Each path below is one point turned by a fixed rotation once a step. After each direction that follows a path, write how fast that rotation turns it, in degrees a step (0 if it stays still).
Each turn is a multiple of 5 degrees from 10 to 175, or 0.
Each row of a path follows its step; steps can be skipped.
Path 1:
step 1: [  5 -30   8   5  -8  13 -25  11 -12  -1  25   5   8   1  21  15  11  -7
 -10 -35  -2  -6   6  -7  -8   1  -7   6 -10 -17 -13   5  13 -13  21  10
  21  -5  -6   5  18  -4  -3  -7   0  18  -6   0 -14   7   6  -3 -14]
step 2: [-21  -9  -6   5  16  -1  27 -14 -11  10   3  -7  -1  -8  11 -10 -15  29
   3  -4   7  -8  -1 -29 -17  -9  -6  20  10 -18   3  -3   4 -13  -6  -9
   9  -7   8  -5 -19   4   4  -4   0  12  -5 -32   4  11 -23  -9  -2]
step 3: [-22   2   5 -10  23  17   5  -1 -18 -22   6  15  19 -10  -7 -13   9  -8
  -5 -10   0 -12  -4  15  24  -5  -2  -8   7   4   2 -10 -14  27  23 -26
  -2  -8   6  -7   8 -22   7  -4   3  -1  -6  -7  -4   9 -11  12 -15]
step 6: [  8  -5  -2  17  -3   8   3  -5  -8  -2   8  24  -5 -11 -12   0 -11  15
 -15  -8  11 -21  -4 -22  -2 -23  -7   5   6 -14 -21  11  13 -19  -1 -22
  -8 -13  -6 -20   9 -22  -4  12   0  -4 -21   6   7  -1   8  25   9]
step 8: [ -1 -16 -23  -4   5 -15   2  13  23   0  11  -3  10  -6 -16 -12  -2   4
 -19 -30 -21  -4  16  -7  10   8   0  10   0   4  -1 -20   9  17  15 -18
   4 -13   6 -15  -6   4 -17 -24  -5  -1   6  11 -17   7  16 -17   0]
step 9: [  4  -2   3  -8  20  -7  -5 -11  15 -12 -20  -8  -3 -14  -4  -4  -4  16
 -10  14   5   9  -1 -17  -6 -22 -34  -1 -20  -2 -30 -10   1  10  -2   6
  26  -6   2  -6   2  -2  13  -2   4   4  14 -23  11  -4  24   8  -9]
step 10: [ 14   5  10   9  -1  28 -13 -19 -17  10  19  -8  -3  12  15  -9   0   5
  11  -6   1  -3   0   6  -8 -22   2   4   3 -15 -13  13 -17   6  27 -22
  10 -17   0  -9  20   3  -2 -11 -20 -24   1  10  -5  10  12  -3  -4]
step 12: [ -7 -10  14 -11  11  -6   0 -15   0 -11   1  16   6  -3  23   3  10  -2
  -8 -27 -25   7  -8   0 -12  22 -23  -3   1  -6 -17 -18  -3  18  16  -2
 -13  12  10  -5   8  -1 -13  11 -12  26 -11  -4   5  16  10   6 -16]
Directions:
[ 5 -1  3 -1  3  0 -5  2  5  3  0 -5 -5  6  1  1 -3  7  1 -4  2 -8  2 -1
 -1 -6 -1 -5 -2 -1 -4  0  7 -1 -2  6  2  3  0  2  8 -4 -1  0  2  5  4 -4
  1  1 -1 -5  1] => 90
[  3   4   8  -6   3   3   3  -1   3  -2   0   4  -3  -9  -5   4   0   1
  -1   0  -4   0   2  -4   8   3  -1  -1   4   3  -2   1   4  -2  -5   0
   3  -4   1  -1   4  -2  -1   8  -2  -1   1   2  -2   3  -1   0 -11] => 125
[  3   2   2   1   4   3   1  -1  -4  -3   1   2  -3   1  -3   2  -1   0
  -4   0   4  -4  -8   4  -1   2  -2   0 -10   3  -7  -1  -2   1   3   3
  -9   4  -3  -4  -3  -5   2   1   1   2   2  -1  -1   0   5  10  -5] => 120
[ -2  -5   5   4  -5   2  -1   0   1  -4   3  -2   1   1  -7   7  -2   6
   3   2   2   0  -2  -5  -3  -2  -5   2  -3   3   0 -11   4  -3  -4   2
   1  -2   0   1  -7   2  -3   1   3  -8  -4  -1   2  -7  -3   0   1] => 155
Path 2:
step 0: [  3  -6 -10  30 -16  -6   2  13  18   0  13   1  -3  14  11   7   7 -18
  -3  12  23  10  33  31 -12  12  -8   9  15  13   1  22   1  10  19 -13
  -8   2   3   8   5 -13  19   7  -4  19  31   3   2   2  -5   5  -9]
step 1: [ 22  24  18  42   2  11 -11   8   1   0  12  -9  -2 -13   6   7   9 -14
 -23  10  21   1   2  21  -3   8   6   0 -14   7  -9   9 -10  -4  11  -3
 -12  25   6  12  15  -7 -15  20  18  -7   5 -23   3  19  -8  -1  21]
step 3: [  9 -12 -14 -19   2 -34  20 -12   5  12   6  -5   4   2   2  -9  -1  21
   5   2  23  -9   6  27  -6  18  14  -9  18   1 -14  -5  -3  16   9  10
   5 -11   9  20 -11 -10  15   9  -2 -14   8   5  27 -20  33  -5   6]
step 4: [ 27  16 -11  23  11   6 -15 -10  11  -6  10  17   4   4   5  -3  10 -14
  12  27  12   3  13  23 -13   5  19  -8  10  11  -1  18   9  11  -3  -1
  -4 -35  -9   9  13 -18  20  -1   0  -6   5   5  19  -4  29   8 -10]
step 5: [  8  14 -11  50   6  17 -21  -1   1  13  -2  10 -14 -11  -5   7  -3  -4
   4   1  -7 -19  22  15  -7  -9  -2   8 -10   9   9   4  21   4   8   7
 -11   6  -1  -1   0 -18   2   6  -5  22   4 -17  29  26   2  14  19]
step 9: [ 28  -1   0  47  -4  -4  -2 -23   2  -3 -17   6  -2 -13 -21   0  22 -15
  -5   3 -11   1   1  10 -21   7 -14  10  -3   0  13 -15  10 -10  -5  -5
  -1   8   5   4  -2  -9  19  13  20  -4  13  -6  25  -7  23   0  21]
step 12: [ 29  -2 -10  22  14  -9  10   3   6  19   9   4 -21 -21  20 -16  -2  -1
 -23   1  16  13   3   7 -15  -8  -2  13   7  26 -22  22  16  -1  11  24
  -3  -4  -8   8  13 -15 -11   7  -2 -14  26 -12  12   4  -1   3  -4]
step 14: [  9   9   7   1  14  21   3 -18  16  -3 -11   0  22   2 -13   4   0   4
  18   4  20 -17   2  42 -24  21   6 -11   9 -19  -1 -19  -7  19 -14   6
 -11  11   4  22   1   3  13   4   8   4  -3  -5  15  11  23  -9  19]
Directions:
[ -3  -1  -6   0  -3   6  -5   3   1  -1  -5  -4   2   0  -5   1  -3  -2
   4  -2  -6  -3  -4  -2   3 -10   6  -2   0  -5  -4   1   1   8   2   1
  -7  -7  -1  -2   0  -1   0   1  -3   1  -1   1   5   1   5  -5   2] => 35
[ -2 -13  -8  -3   1  -4  -1   3   1   3  -8   3  -1  -1   1  -3   1   0
   2   1  -4   1  -6   3  -3  -1  -1   6  -1   0  -1  -1   8  -2   1   4
   4   8  -2   2  -1  -2  -1   4   4   5   4  -1   3   0  -3   1   0] => 115
[ 4  5  5 -3  4  4 -2  3 -1  1 -6 -7  2 -6  7 -5  0 -6 -9  1 -6 -1 -2  0
  1  1  2  1  8  2  1  1  0  3 -6  1  5  2  2  3  1 -2  7  2  3  2 -1 -1
  0 -3  2 -2 -3] => 135
[ 0 -2  0  2  8  6  1  0  3 -9 -4  6 -1 -1  1  2  0 -6  3 -7  0  6  1  0
 -4 -1 -7 -2  6  1 -4 -6  0 -1 -2  4 -2 -5 -5  2  1  1  0 -5  3 -5  5 -4
 -2  0 -2 -1  1] => 145
[-1  3 -5  6  2 -3 -5 -7  0 -1  4 -3  2 -4  2 -4 -1  0  0 -1 -2 -1 -7 -5
  4 -1 -8  0 -4  8 -6  0  4 -3 -1  0  0  3  3 -3 -4  0  6  0 -1 -4  0  3
 -1  9  1 -3  3] => 100
[-1  1  3  4 -4 -5 -2  4  0 -3 -2 -5  8  1 -5  4 -1 -7 -2  2 -2  5  1  0
  2 -1  1  2  3 -2  1 -3 -2 -1  7 -2  0  6 -2  2 -6  7 -2  5  1 -6  8  6
 -4  0  2  3  2] => 45
[-2  0  2 -3 -5 -3 -5  1 -2 -1  1  2  1  4  5  0 -1  2 -5  5  3  1 -3 -1
  0  1 -6 -7 -4 -4  1 -4  4  2  2 -1 -2 -5  6  5 -2  1 -3  0 13  2  3 -8
 -1  1  7 -3  1] => 140
Path 3:
step 0: [-21 -12  24  13 -12  21 -10  -6   0   3 -25   1  -2  25  10  -8  -3  15
  14   9  -3  -7 -22 -23  -6 -17 -18 -29  -5 -12  -6   5  19  -6   3 -15
  -8  -7 -24 -33  -8   3  -2  -5 -17 -16 -14   2   4   6  -4   2  10]
step 3: [  4   6   2  25 -10  20   6  -6  -9 -10  -2  13 -10  -9   7   8 -12  15
   7  -3  -1  16  27 -18  17 -15 -31 -24  35  -2 -10 -18  -4   2  -8  -6
  -1  -2 -12  20 -18   0  -9  -1 -24   9 -12 -16   7 -14  17  18   2]
step 4: [  2   3  33   8 -11  -4 -33  13  -3   7 -20 -10 -19  20  13 -10   7  -8
   5 -13   3  23  11  -6  10  -4  14  -7  -9  25  12  23   1  11  -3   5
  14  20  15 -21  -4  15  -9   2  16  -8  -4 -11 -13 -26  -3   1  23]
step 7: [  7 -18  12   6   7   0   0 -32 -19  11 -13   4 -15  -6  -9  -7 -27   0
  17 -21  -1  12  -8   8   8  -4 -11   7  -8  -2  -4  -5   4   2 -27  14
  -3 -19   9   8   3   6 -12  17   0 -36 -21 -20  -1 -17 -22   9  20]
step 8: [ -6 -28  -8 -14  -5  -9 -13  12   6  10  -4 -10 -16  -2 -13  15  13 -14
   0 -28  13  -1  17  -3   7   1 -11 -14   9  -5 -15  -5   3 -17 -10  24
  16   9 -18 -25  22  32   4 -15   4  11  -9   6 -12 -12  23   2 -14]
step 9: [ 15  17  21  -8  -1  11 -12  -2  12  -6 -21   2  12   4  15 -15  22  29
  20 -18  12 -34 -18  -2 -20  -5 -16 -22 -19  -4  18  17   4   0   1   1
  11 -24  -4  -7  -2   0  12  12 -10   4  11   9 -21   5  -3  -4  -6]
step 10: [-32 -24   1 -22  19 -12   7  -5  -1  20  15  23  -3  -2  10 -17  -9  24
   2  -5 -21   2  -1 -14 -16  -1 -21  -6   3  -1  -2 -26  -9  26 -10  -1
  -8  -7  15  19  -2   4  12  -9   7   0   7 -14  -1   6  15  -4  24]
step 14: [-15  -5  19 -18  11  10 -19 -26 -34 -22   9   3   2  37   7   5  -9 -20
 -12 -10  -1   7  -5 -15   2 -11  -7   7  -5 -18  13 -19 -13   5 -14 -18
   1 -11  13  -5  -4   0  -4  14  11  11   9   5 -10  29 -11  -9   0]
Directions:
[-2  7  0  3  3  1  3 -3 -5  3  4 -4  1 -6  0 -3  3  2  2 -1  0 -5  1  1
  1  4 -9 -2 -5  8  0  1 -1  1  6  5 -6  2  1 -1  0 -2  1  1  8  4  0  2
 -2  1 -1  3 -9] => 100
[ 3  0 -3 -7 -9  1  0 -1 -3  1  6 -7  4  2 -3  1  4  1  1  1 -4  5 -3  1
 -4  5 -2  2 -2  0 -2  1  6 -5  3  3  8  4 -6 -2  0 -3  0 -1 -1 -1  7  1
 -5 -9  0  0  2] => 100
[  6  -4   3   3   0  -3  -2   3  -1  -3   1  -2   5   5   0   5  -3  -7
  -1   1   4   0   0   4  -4  -5  -3   3  -1  -7   1   2  -4  -3  -1   5
  -2   3   2   2   1   3   8  -3  -1  -1   7   2   0   2   6   5 -11] => 115
[ -1  -1  -5  -5  -4  -2  -3   1  -4  -3   2   3  -8   1   4  -4  -4 -10
  -1   0   2   4   2   2   3   6   2   0  -8   3   4  -3   2   5  -1   6
   3  -4  -3  -4   4   7  -2   1   1   3   2   3   5   4  -2   2  -2] => 110
[ 5  2  4 -4  0  0 -2  6  3 -4  2 -5 -8  8  3 -3  1  5  1  2  0 -1  1 -3
  3 -7 -4 -2 -5  3 -3 -1  1 -6 -3 -3 -2 -1  3 -7  3 -1  2  4  3  4 -2  6
  0 -1  7 -1  3] => 80
[-1  2  6  1 -5  8 -5  1  5  0 -2 -3 -4 -3  0 -1 -1 -2 -6 -7 -1  1  2  3
  3  1 -2 -3  8 -2 -1 11  2 -4  0  4 -5 -4 -1 -1  3  5 -6 -2  1  4  6 -3
  0 -1  0 -1  0] => 80
Path 4:
step 0: [ 11   3  26 -13  26  -2   2  -7 -14   7   9   8 -10  15   3 -29  -7  -5
  -9  -5  -5   5  25  13   8  -8 -17   2  17  -4   6  10  -9 -10 -35 -11
  -7  29  -3 -12   0   2  -6  -4  -2   1   5  18   1 -19 -11  -9   6]
step 2: [ 19  -9 -10 -23  -6  -8 -10 -22  12   1   9 -12 -11  22  23  -3  -2  14
 -15  31  -5 -16   6  -2  13  13  -8 -19  16  10   2 -14 -14 -15 -14 -19
   0  -4  -4   7   5 -16 -15   1  -1   3   9   2  -3  -6  14  -6  18]
step 3: [ 20  -6   7   6  14  -5 -20 -25  10   2  -5  -7 -11  10   6 -21   1  23
 -10  19   1 -16  26 -27  11  -7  -7   1   9  10  -2  -7 -17   0   9 -21
  -9  16 -22  13  14 -10  -1  -4   4  15   9  13  13   2   3   2   9]
step 6: [ 26 -12 -11 -18  -1  -9   5 -16  -6   7  13 -11   4  25   4  -7  -6   0
 -20  27  -2   4  14   0  17  14 -15 -20   7  10   3 -12  -6 -25 -16 -27
   9  -9   3   7  -6 -19   2   3 -13   1   9 -14 -17 -14  -2   5   1]
step 8: [  9   1  12  16  15  -7 -15  -8   1   2   3 -10 -20  24   5 -30  -4  16
   6  18   8  -9  38 -14  -7  -8 -14 -12  14   7 -13  16   9   5  -2 -15
   1  17   0  -6   2   1 -12   2   5  12  13  16  -2  -1 -16  14   0]
step 9: [ 22   4  21  -7  22  14   5  -1   0  -7   1  -3  10  11   3 -35  16  -2
  -7  11 -21 -10  33   2  -6  -4 -18 -19   1  -5 -12  12   5   5  11 -12
 -12  -2  -3 -12   0  -4 -25  13 -12  -4   2   1 -19  -6 -15   5  -2]
step 10: [ 23 -15  -5 -19   5   9  22 -14 -11  -1  17  -5  19  24   3 -10   4   0
 -12  20  -3 -12  27   9   3  -2 -22  -8  14   2   7 -11  -6 -16  -5  -6
  -2 -16   7  -5  -1 -24 -10  13 -24   3  13 -10 -11  -8  -3  10 -19]
step 14: [ 19  -1  -1 -22  -1  -4  16  -4  -8  -1  20  -2  19  17   6 -25  14  10
   4  28 -13  -8  13  -5  -3  -4 -19 -19   7  -5  -4  -7   1  -6  12   1
 -13 -22   9  -7  -7 -20 -23  25 -12  -8  13   6 -10   4   3  20  -5]
Directions:
[-3 -2  0 -3 -1 -6 -2 -2  8  2 -2  2  3  1 -7 -5 -2  3  4  2  0  2  2  1
  7 -8  1  2  8  3 -1 -2  2 -2  0  1 -6 -1 -1 -1 -5  3  4 -5  4 -5  4 -7
  2  2  3 -3 -5] => 90
[ 3  6 -4 -6  1  2 -4 -3  3  5  0 -6  4  1  0  7  4 -4 -4  2  0  6  1  0
 -4  3 -2  0  2 -6  2 -4  2  2 -5  1 -1 -8 -4  3 -4 -6 -5 -4 -1 -3 -1 -2
  1  4  4  5 -4] => 85
[ 2 -3  1 -3  8  3 -2  1 -2  8 -2  0 -2 -5 -4 -7  3  5 -1 -4  3 -3  1 -5
 -1 -3 -3  0 -2 -6 -6  4  6  3  2  3  4  4  6 -1 -2  2 -1 -6  2 -2 -4  3
  4  0  5  2  3] => 80
[ -2  -3  -7   1  -2  -6   3   1  -3   3   4  -2  -8   3   4   1  -5   2
   6  -1   1  -3   2   6   0   0  -2  -5   2   0  -2  -1   3  -2 -13   3
  -1   2   7  -3  -6  -4  -2   0   1   1  -3   4  -1  -1   2   2  -4] => 175
Path 5:
step 0: [ -6  18   6   7  -7   4 -20  15   7   8  14  -6  15  15  21   3 -23   1
 -15 -19   3  -2   7  -3  17 -21  -2   6  -6  18 -33   5   6  -2  -6  18
 -23  -2   5  -9  19 -25 -12  19  12  20   1   3  15   5 -19   0   0]
step 3: [  3  26   6   7 -28  -5  12 -11  14  16  15 -13   5   5  -8 -15  20  14
 -10   8   8  -3  -6 -20  -1 -16 -15  12  14  -2   0  23   1 -11  18  12
 -26 -22  -1  -2   9 -23  13 -13  -3   0  -3  -3  10  -2   2  -6 -28]
step 5: [ -2  23   4  -2  -7  -4  19   9   5   5  23 -14 -11   1 -25   8  23  23
  -6  -6 -37   1  -1   6   8   4 -20  -2  13  12  -6  12  16  -9   9 -13
   1 -14   8  11   7  -6  -7  20   6 -13 -35  -5   1 -13   0   5  -5]
step 7: [  8  25  -7   9 -16   1  -5  -2   7  -1  -2 -19   7 -17  16  11  -1  25
 -10  10 -39  17   5 -17   4 -36  -8  -9   3  14 -11  10  -3 -11 -13 -16
  -2  -1  -4  25  16   9  15  11   5  -6   4  -8  -2  -9  12   3  -8]
step 8: [ -8  -6  -5   4 -13  -6  -6  41  -8   8   2   2   9   3   9  19   9  22
  -3 -16  24   1   1  -2  29  -8  -1  19   5  -5 -25  20  17   5   0  -4
  -3  -3 -17  10 -16  -1 -16  16  -1   4 -25  17   4 -12  -7  14   0]
step 10: [-16   0  17  30 -14  12 -15   3   3  -4 -16 -15   4  -2   1  10  25  22
  13  -3  15  -9  14   3  11 -31  14 -14  31 -13 -26   2   1 -10   5   3
  -5 -12 -11  11   2   5  -6 -16  10  -1   0  13   1 -11   9   6  16]
step 12: [ -7  12  20   4  18   7  13   2  27   6  15 -16   3   7   8   3   2  10
  -6  -2  11 -17   8 -14  -1 -17   6  11  24 -18  -8   5  13   3 -24   9
 -22 -31   1   2  -3 -10   1 -16   3  25 -24   7  18 -20   4  -1  -7]
step 14: [ -1  43   5   5 -18 -23   5   3  25   7   8   2 -10   4 -11  -5  14  22
  22   5   2 -25  -3  -8   5   0  -9  11  14   6 -11  20  14   3   1  22
 -13 -11  16  18  -1   7   5  12 -10  13 -12  15 -13  -6   5   2   4]
Directions:
[  4   4  -1   3  -2   5  -1   1   4  -1   2  -3  -3  -3  -2   2  -2   0
   6   1  -1  -1   1  -1   1  12  -2   3  -2   1  -1  -6   2  -7   2   5
  -4   1  -4   4  -2  -6  -3 -10   2   6   2  -2   1  -2  -1  -6  -2] => 35
[ 5  2 -2 -2 -3 -4 -2  0  0 -2  1  4  6  4  0  1 -7 -6  3  1 -2 -4  5 -4
  4  0 -3 -1 -2  9  0 -2 -2  0 -6  0  7  0  7  1  4 -1  4  0  3  0 -3  4
 -1 -5  4 -9  5] => 155
[ 4  0 -7  0  1  1  1  4  2  2 -3 -2  5  3 -5  0 -1  0 -5  0  2  3  0  2
 -2 -8  3  6 -3  7 -8  3  1 -1  1  0 -5  6  3  2 -3  4  6 -4 -4  7  7  0
 -1 -3 -1 -2 -6] => 95
[-1  2  0 -2  6 -8 -4  1  0  5  3  6 -3 -2  6  1  0  5  4 -3 -6  7  9 -2
 -2  5  0  2  0  1 -4  8  4 -2 -1 -1  4  5 -3  1 -3  2 -1  4  1 -1  4 -5
 -5 -2  0 -1 -1] => 40
[ 3  7 -1  4 -7 -1 -4 -4  2  1 -8  7  3 -2 -1 -4  2  2  0  7 -3 -5  2 -9
  1 -1  6 -2 -1 -3 -1  1 -3 -1  7 -2 -2  1 -2 -1 -1 -2  2  2  2  1  6  1
 -2  7  1  1  1] => 95
